(in the rows, 128 means zero)
Rotation paths and how fast each direction turns (degrees per step):
Each turn is a multiple of 5 degrees from 10 to 175, or 0.
Each row of a path follows its step; steps can be skipped.
Path 1:
step 0: [126 121 135 128 133 118 125 127 126 135 127 124 142 130 138 141 137 131
 140 137 127 131 132 130 131 126 138 125 122 137 115 121 122 124 127 123
 132 134 121 125 138 123 128 140 118 132 125 129 130 143 114 134 121 133
 131 141 125 112 142 113 124 136 126 141 136 137 109 116 130]
step 1: [121 107 132 131 128 143 133 128 120 137 131 139 130 123 129 132 121 127
 110 130 110 128 128 124 115 125 124 127 138 139 134 121 145 123 116 129
 120 128 128 146 136 128 128 111 131 121 118 133 131 122 134 119 133 119
 120 135 123 127 127 129 125 141 127 118 127 122 134 134 128]
step 10: [140 116 119 131 135 121 117 128 119 118 127 133 132 129 125 145 143 124
 132 127 146 129 134 129 128 116 131 114 132 141 133 131 116 116 144 126
 125 129 116 130 131 120 138 138 138 137 134 122 122 134 129 122 141 137
 131 121 122 130 123 123 132 133 128 134 126 121 131 141 124]
step 13: [141 108 134 123 117 127 119 120 129 122 140 120 132 135 114 132 131 125
 120 138 128 115 130 126 117 121 129 130 128 118 117 131 153 124 124 139
 126 139 127 127 126 120 123 135 127 123 119 123 123 136 131 133 131 136
 133 116 121 124 131 126 128 125 145 133 135 137 140 136 128]
step 22: [121 130 134 108 132 119 133 136 117 139 135 131 135 124 131 139 121 116
 133 116 130 132 118 130 131 127 122 125 116 128 117 142 118 130 136 126
 115 128 127 139 116 139 131 125 124 124 148 121 141 124 131 121 132 130
 149 131 130 131 122 131 131 139 134 136 132 123 134 126 134]
step 28: [121 122 123 124 122 128 133 136 133 117 135 141 127 130 128 118 132 115
 127 109 118 139 119 124 130 115 124 123 128 129 116 141 128 122 127 133
 127 132 137 130 143 113 142 129 132 128 141 127 120 135 136 133 134 134
 134 129 135 119 133 131 130 136 120 146 114 130 128 144 124]
step 38: [117 134 127 121 113 140 126 142 134 115 139 129 118 130 120 134 132 127
 118 123 140 123 134 130 123 120 118 130 135 129 128 128 121 137 127 125
 127 137 134 122 131 133 135 132 129  99 121 139 126 141 126 134 141 139
 133 129 141 133 130 118 122 125 139 132 136 134 129 122 126]
step 41: [128 124 140 126 144 128 144 129 142 132 126 113 118 119 122 126 141 136
 133 112 130 122 128 131 119 139 121 128 117 114 128 139 128 131 144 117
 131 133 124 134 115 120 133 120 123 113 128 128 127 123 134 130 135 130
 130 127 133 116 118 124 120 137 127 139 133 118 128 126 139]
step 42: [127 136 115 129 122 124 126 124 128 150 121 122 142 119 135 125 133 118
 134 140 137 126 137 116 125 125 134 124 136 135 105 127 132 127 128 136
 124 119 126 122 127 137 121 125 128 115 122 129 122 131 119 142 112 131
 120 122 132 121 137 125 142 133 123 119 126 127 141 118 122]
Speeds:
[128 128 125 131 124 128 128 127 126 128 132 132 126 129 124 123 128 128
 129 132 126 132 129 129 128 129 128 131 130 132 129 130 132 127 127 130
 129 127 127 130 130 127 127 128 128 127 129 127 127 128 128 130 126 127
 129 130 129 123 124 127 125 129 129 128 128 130 129 128 128]
95
[127 125 130 129 129 129 128 125 126 129 126 131 129 129 128 128 132 131
 129 125 128 129 130 127 126 129 126 128 130 127 127 127 125 126 128 124
 130 127 128 130 127 128 129 126 126 131 127 132 129 129 126 128 124 131
 126 128 130 128 125 128 128 129 126 127 130 132 134 127 126]
45
[129 128 126 128 128 130 126 126 126 130 125 130 123 128 131 131 131 128
 129 131 130 128 131 128 128 126 128 130 130 128 128 131 128 128 129 130
 128 128 124 130 126 129 129 126 131 126 131 130 127 127 128 127 127 128
 125 132 125 131 130 130 128 125 127 129 124 125 128 125 131]
170
[132 130 125 126 131 129 129 129 131 127 127 127 130 128 129 124 130 129
 127 131 131 125 127 127 125 126 127 128 128 126 127 129 130 129 130 127
 128 129 127 126 127 128 130 130 131 129 131 127 127 129 129 127 124 124
 127 130 129 126 126 127 128 126 128 123 131 126 130 127 126]
65
[126 126 130 126 124 127 128 130 127 126 129 125 128 123 124 129 128 127
 129 130 132 125 129 132 129 127 125 128 127 126 129 129 128 127 130 127
 128 133 126 129 127 129 127 132 128 130 128 129 130 128 128 129 126 129
 128 127 131 127 126 129 123 125 127 132 128 128 129 127 130]
130
[129 130 129 126 130 125 125 130 126 127 132 130 130 131 126 129 129 129
 128 130 128 130 126 129 126 130 127 127 127 129 125 130 130 132 126 129
 130 131 130 126 128 132 129 125 129 128 127 131 127 128 124 131 128 125
 129 127 126 130 127 128 129 126 128 131 131 129 127 125 131]
160
Path 2:
step 5: [128 121 143 143 123 124 131 142 132 133 128 132 118 131 143 124 124 118
 114 124 133 111 121 136 143 124 132 112 118 132 143 124 119 121 123 129
 133 124 145 134 127 125 136 142 142 121 125 120 122 132 136 115 125 132
 132 125 131 130 146 124 136 114 113 125 125 127 118 130 137]
step 9: [136 120 126 135 135 118 144 122 127 135 110 130 134 128 138 112 136 122
 129 131 135 107 111 132 139 127 136 132 134 137 131 128 127 127 137 120
 127 137 152 130 128 128 114 134 123 115 128 124 137 136 140 142 127 120
 138 126 126 130 143 123 117 130 121 133 133 125 143 130 134]
step 10: [131 137 117 136 124 132 117 124 144 124 124 123 127 132 123 128 140 143
 118 111 130 126 116 121 122 146 126 123 120 121 118 138 122 129 121 130
 136 124 135 135 115 147 120 122 108 117 121 116 143 122 118 139 132 131
 126 136 128 123 125 126 128 126 131 114 133 134 139 110 129]
step 11: [127 126 116 110 115 136 128 125 138 144 140 131 124 132 125 131 135 116
 125 128 117 134 120 118 127 130 138 131 104 125 125 124 124 146 131 136
 125 116 121 139 131 121 125 126 146 123 124 115 127 137 127 132 126 122
 125 132 130 141 121 126 112 131 133 120 117 117 138 133 144]
step 14: [120 117 136 127 121 129 117 124 146 134 133 131 127 119 116 130 148 141
 111 127 121 136 119 121 118 145 138 120 137 122 129 141 138 130 127 127
 144 127 123 126 119 125 138 141 124 135 126 134 131 141 131 131 139 131
 123 138 126 134 123 123 124 114 119 116 117 128 121 131 143]
step 28: [122 138 136 124 141 125 131 130 129 119 116 127 121 132 132 121 133 122
 132 132 112 130 134 133 134 131 107 122 123 124 129 135 126 134 130 146
 136 120 130 146 120 120 102 126 131 113 118 137 135 125 131 139 116 133
 136 134 139 126 143 134 123 119 125 143 138 136 131 134 129]
step 45: [133 122 119 135 126 128 142 136 136 144 127 120 133 123 123 111 136 128
 131 120 146 123 119 125 124 122 133 128 147 130 144 131 119 119 130 150
 125 125 137 131 114 129 117 131 125 127 142 122 128 127 143 128 132 133
 125 126 120 120 136 121 112 119 117 120 125 141 117 129 131]
step 46: [116 123 117 127 113 130 129 133 122 124 122 124 131 125 125 133 144 130
 120 124 129 116 129 134 125 135 123 122 117 110 128 147 126 126 144 131
 136 129 142 129 114 121 138 135 130 107 113 122 144 124 122 128 139 118
 138 125 123 113 125 137 130 127 133 116 128 130 121 125 141]
step 47: [113 126 130 120 126 136 116 124 136 140 131 143 136 133 133 126 129 128
 124 120 121 130 122 112 118 147 117 127 119 131 132 119 133 136 125 130
 142 120 138 140 135 134 126 133 144 141 125 122 142 134 120 133 116 130
 132 136 123 130 136 131 123 108 132 126 132 116 113 144 134]
Speeds:
[128 127 129 131 127 127 127 128 130 127 128 128 126 128 127 130 131 128
 131 128 132 127 127 126 129 126 131 131 123 128 124 128 130 126 129 132
 131 131 124 128 130 128 128 126 128 127 134 128 125 130 128 127 128 127
 127 127 127 129 125 127 126 126 128 126 130 128 129 124 130]
35
[125 127 130 127 126 131 127 123 128 129 127 123 127 125 124 127 129 128
 127 128 127 124 128 132 127 127 127 130 127 127 126 127 124 127 127 126
 130 126 127 128 127 127 126 127 127 130 126 131 130 131 125 126 126 125
 129 130 129 127 128 129 126 127 127 128 128 133 129 126 128]
100
[129 126 126 127 129 130 129 127 131 128 131 126 126 128 126 128 129 128
 126 127 130 129 127 131 127 126 132 126 128 126 131 130 130 130 123 130
 127 125 125 126 130 128 124 127 125 127 125 125 126 128 130 122 130 125
 126 127 127 128 128 128 130 127 129 127 126 126 126 129 129]
115
[125 129 129 130 125 131 126 131 129 130 128 128 130 129 126 129 127 127
 126 127 129 129 130 125 123 125 126 127 127 126 129 129 129 127 128 128
 127 128 131 127 126 127 130 132 129 128 131 131 126 128 131 127 131 125
 128 126 128 128 126 131 127 126 122 130 129 129 123 129 128]
35
[129 128 129 124 128 129 131 128 131 130 125 128 132 127 126 129 132 129
 130 128 128 131 126 127 125 128 129 131 130 132 130 126 126 131 129 126
 130 132 127 124 126 128 129 127 127 127 130 129 130 131 132 126 125 128
 128 126 132 128 131 129 128 128 128 126 126 127 128 128 127]
140
Path 3:
step 4: [140 124 124 127 129 130 135 122 137 128 124 129 127 125 120 121 117 124
 136 115 118 136 136 124 131 121 123 114 127 147 128 131 110 119 125 118
 138 124 130 136 123 132 131 128 120 129 114 130 117 123 135 127 144 142
 126 123 120 117 126 137 132 110 126 121 126 134 127 135 118]
step 5: [126 132 133 122 114 132 108 126 129 121 126 131 121 121 120 131 140 118
 122 132 129 129 124 136 126 143 134 139 121 147 124 128 121 132 131 129
 133 142 121 120 119 126 125 130 112 126 144 136 117 119 128 115 120 119
 133 122 128 134 132 134 127 124 124 129 130 127 107 130 131]
step 8: [133 130 128 111 127 130 128 125 123 104 125 137 125 141 125 120 127 119
 123 124 124 126 136 142 113 137 124 122 114 133 124 135 121 143 136 132
 136 128 122 139 141 134 136 128 121 132 140 124 131 142 131 124 126 132
 117 131 115 136 129 136 129 130 119 130 132 133 128 121 121]
step 9: [141 144 127 127 128 129 130 112 117 131 131 121 122 115 122 128 131 129
 126 130 106 134 124 118 137 135 126 130 124 137 138 133 132 130 119 137
 135 130 132 128 114 128 142 112 121 123 131 130 130 119 123 135 120 143
 130 143 133 116 121 132 131 126 137 126 135 138 130 129 121]
step 15: [131 128 128 113 134 127 121 123 125 134 101 114 128 132 136 114 119 132
 118 123 135 135 135 126 128 125 135 126 127 130 127 130 122 124 131 134
 126 127 123 134 135 122 110 141 123 133 119 142 142 141 127 135 130 114
 128 132 131 124 135 144 123 125 124 125 124 132 129 131 132]
step 21: [127 140 123 116 135 124 131 130 139 127 126 128 129 123 141 122 130 121
 121 142 117 135 120 131 138 130 130 128 136 123 136 124 132 139 132 126
 139 132 131 123 133 131 141 122 124 134 127 125 110 134 133 123 122 141
 112 132 120 122 120 111 118 132 131 111 126 120 140 138 125]
step 34: [125 132 126 129 123 138 133 122 132 117 122 127 131 131 111 115 138 133
 129 122 117 126 116 126 122 135 120 134 120 126 142 119 124 140 135 131
 135 129 124 115 135 136 118 127 116 118 115 136 128 109 129 125 118 124
 124 123 128 120 128 117 144 132 117 121 130 136 134 128 127]
step 39: [122 121 127 113 128 137 142 132 136 129 129 131 124 117 135 124 129 119
 115 124 128 121 130 121 138 135 122 126 122 125 127 130 130 128 124 137
 140 138 131 121 137 147 137 115 135 132 125 119 118 110 132 136 131 131
 130 121 116 129 130 120 134 116 124 110 112 132 124 126 129]
step 47: [134 131 121 106 124 125 133 131 140 133 117 125 127 131 127 134 124 132
 114 121 119 121 127 123 131 120 124 128 133 121 135 131 114 119 116 144
 135 124 130 139 131 135 117 120 126 133 138 148 129 125 140 114 133 120
 125 129 118 133 121 125 123 118 120 127 135 136 125 136 128]
Speeds:
[128 129 128 131 128 129 129 133 129 126 127 128 129 129 125 127 133 131
 130 127 128 128 128 127 127 127 127 129 131 130 127 126 127 131 131 130
 129 129 128 132 130 128 127 126 127 126 129 126 129 129 131 129 130 127
 129 127 131 130 123 128 126 123 128 128 129 126 125 129 126]
120
[127 130 124 129 132 130 127 131 127 130 127 126 128 126 130 129 126 129
 127 131 131 126 129 129 132 130 129 125 126 127 130 126 126 128 127 125
 132 130 130 132 131 131 127 129 125 126 129 126 128 128 128 130 126 130
 128 127 129 126 129 131 128 131 131 128 129 127 126 132 128]
175
[127 126 128 124 124 127 128 125 126 128 126 127 129 131 124 129 124 127
 127 129 131 130 130 128 122 130 129 127 129 129 131 125 124 128 129 126
 129 126 130 133 129 129 126 128 125 129 129 127 128 129 125 127 131 126
 129 131 129 125 129 127 126 127 128 127 127 131 127 127 127]
100
[130 129 128 128 129 127 129 125 131 127 128 128 128 129 127 129 126 132
 128 129 126 128 127 131 128 130 124 130 131 133 128 124 124 124 130 125
 127 129 128 126 129 127 126 130 129 128 127 132 128 131 129 128 124 129
 129 125 125 130 128 125 129 128 126 128 129 127 126 133 129]
25
[128 129 122 126 128 129 128 129 131 129 131 130 125 129 127 127 132 125
 127 128 127 130 127 125 126 130 128 127 127 128 132 128 126 126 127 128
 131 129 130 127 128 126 131 125 123 126 130 133 126 126 127 131 130 127
 127 126 126 128 126 128 128 129 128 130 131 128 130 128 129]
85
[129 130 125 123 127 129 127 131 131 127 127 129 124 130 129 129 128 131
 129 126 131 130 129 127 127 126 128 129 131 130 127 131 128 125 126 127
 127 129 127 128 129 132 128 131 130 128 127 125 129 130 129 129 128 131
 128 129 125 129 128 131 131 128 126 129 126 130 127 124 125]
90
[131 129 130 129 128 127 126 126 130 127 128 126 127 132 128 130 130 127
 127 129 127 128 125 127 133 128 133 129 129 127 132 130 129 126 128 129
 130 127 127 130 128 126 126 130 126 127 128 127 130 127 126 129 131 126
 130 124 130 132 132 126 128 130 128 129 126 131 127 129 125]
80
